The rows below come in pairs that one turn or mirror swaps. Which row does each named row swap with?
j_976: [ -2 -38   9  -8 -22 -25  20 -23   4  -1  20  24 -11  -7  16  -7  19   9
 -11]
j_534: [ 32  11 -25  24   3  -1  -5 -37   3 -25 -14  18 -28  25 -10 -19  -5  -7
 -24]
j_536: [ 17   5  -4  32  25 -11  27 -10  15   0  31  -3 -22 -13   8   0  21   9
  40]
j_302: [ -5  26 -14  20   2  36  14  -4 -14   1   0 -22 -38  37   5 -10  -1   4
   1]
j_364: [-12 -12  10  26   8 -18  11   2 -24 -29  26  43 -14  -1  -3 -16  19   3
 -15]
j_380: [  8   8  -5   0  -7  34 -13 -20 -16  16 -30  11 -20 -11  14  11  16   0
   8]
j_475: [ 35  11  -8   9   4 -26  -3  11   5   0  27   9 -37  19  31   0  30  27
 -11]
j_87: [ 35   6  -5   7  10 -27  -6  25   5   3  31  17 -21  18  26   2  32  14
 -15]
j_244: [ 19  15 -40 -26 -22   0  -1 -18 -24 -13   8 -11 -14  13 -14  -4  38   5
  -1]
j_349: [ 20  18  -2  21  -1  33  -4  -9  13  11 -28   6 -20  -8  15  14  -2  -2
  19]
j_924: [ 22   2  -9  40  27  -6  17   2  29   2  16   6 -22   1  12   9  -4   1
  33]
j_952: [-10 -15  -9  -3  24  15 -16   1  -7  -6   8 -29   0  19 -25  27  13  -1
  -6]
j_258: [ 20  -4   0   5   6 -13 -23  24  12  12   8  14   4   8   5   9  33  -8
 -31]
j_365: [-10 -22 -10  17  -8 -18  45  13   8 -26  33   3  -9  19  10   6  10  -9
   1]
j_646: [ 30  -2   1  34  23   0   8  13  29  -3   4   6 -17   3  13  27 -10  -2
  21]
j_270: [ 20 -15 -12 -13 -13 -35   7  -5   8 -30   1  22  -8  -8  -8  33  12   4
 -11]
j_441: [  6  15  -2   0 -14  -9  18   1   0   9  20  46 -16 -13  28  -9  28  13
   5]
j_543: [-21   4 -10  -8   0   7  -9 -31  -5  -2  28 -11 -14   6   6  -5  47 -14
  28]
j_598: [ 10 -45  10  17  -9  13  17 -21 -29 -23  19  17 -15  -5  -3 -24  18 -16
 -14]
j_80: [ 13  22  -9  28  28  -1  35 -16  11   2  28   3 -31  -3  12  -9   5   8
  33]
j_502: [  3  27 -21  20   2  32  13 -10 -15   7   3 -22 -32  34   8  -8  -6  17
   9]
j_837: [ -6 -17 -20  -6  25 -10  17  -1 -17   9  18 -32  -7  28 -10  -3  31  12
 -19]
j_205: [  4 -45  11   7 -15 -15  16 -27  -7 -12  13  31 -11 -10   9 -19  13  -9
 -16]
j_850: [-10 -24  -8   2  25   9 -11   5  -9   6  13 -36 -12  26 -24  13  17   6
  -9]
j_603: [ 30   1  -8  38  24   4  12  11  22   1   8  12 -11  -5  19  22  -2   1
  26]
j_135: [ 31  10 -19   7 -10   6  -9 -49  -9 -13 -18   5 -40  16  -9 -25  -4   2
 -15]
j_783: [ -6  -3 -17   2  31 -11  -2  -2  -6  15   9 -32 -11  28 -11   1  36  23
 -17]
j_816: [ 29  17 -21  -3 -15   8  -7 -50  -4  -1 -12  -8 -41  14   2 -17   5  13
   2]
j_959: [ 27 -11 -12  -3 -15 -35   5  -2  12 -30  -7  19   0  -7  -5  29  13   5
  -5]
j_734: [-15 -24 -14 -15  -5   6  25 -29   0  16  12 -27  -4  -9 -20   4  17 -19
  -6]
j_345: [ 31  21  -2   9  -1  19 -21 -10   9 -10  19  -3 -17 -19 -13   9  24 -27
  27]
j_92: [  7 -30  -3 -13  -9 -14   0   9   9 -24   4  -5   2   0 -17  36  12   0
 -20]
j_915: [ -5  17 -11  -7   6  16 -19 -24  -7  -7  27 -11 -14   7  -4  -5  40 -22
  32]
j_329: [  5 -45  19  13  -8  13  11 -20 -25 -17  17  24 -16 -11  -2 -15  15 -14
 -17]
j_98: [ 28  15 -20  14   4  -4  34  -2  19  18   1 -13 -36  17  10  -8 -18  15
 -14]
j_303: [-21 -27  -3 -10  -3   6  38 -19   4   5  24 -25  -6  -3 -13  -5   5 -14
   6]
j_929: [  6   9   4   0 -10  32 -19 -16 -18  10 -29   6 -14 -13   5   7  16   6
   8]
j_443: [  5  -8  -6  32  10 -26  11  -1  -6 -30  20  47 -10  13   0 -13  11  -3
 -26]
j_639: [ 38  14 -13  15   2  -8  31  -5  19  24   5   2 -39  -5   6   2 -11  16
 -16]
j_926: [  8  13 -27  27   2 -17  -1 -29  11 -29  -2  36 -23  20  -9 -16   3  -5
 -32]
j_623: [ 21   3 -19  29   4  33  -7 -26 -43 -24   2   1 -21  10  -9 -23  19 -14
   2]
j_347: [ 21  16 -20  26   2  -4  -2 -32   2 -22  -9  26 -31  26  -9 -29  -5  -5
 -26]
j_859: [ 24  13 -36  33   4  12  -6 -22 -36 -28 -10   4 -21  22  -4 -25  23 -10
   2]
j_841: [-15 -24 -12  12  -6 -20  42   8   4 -22  39   2  -3  18   7   8   9   1
   5]
j_489: [ 15 -33   1  24 -12  29   7 -21 -40 -20  15   8 -23 -13   3 -22  24  -8
 -10]
j_702: [ -7 -20  -3   0  21  18 -12   3  -2  -1   0 -30  -2  20 -20  30  10  -7
  -2]

j_915 is swapped with j_87
j_349 is swapped with j_92
j_489 is swapped with j_926
j_543 is swapped with j_475
j_603 is swapped with j_952
j_959 is swapped with j_929

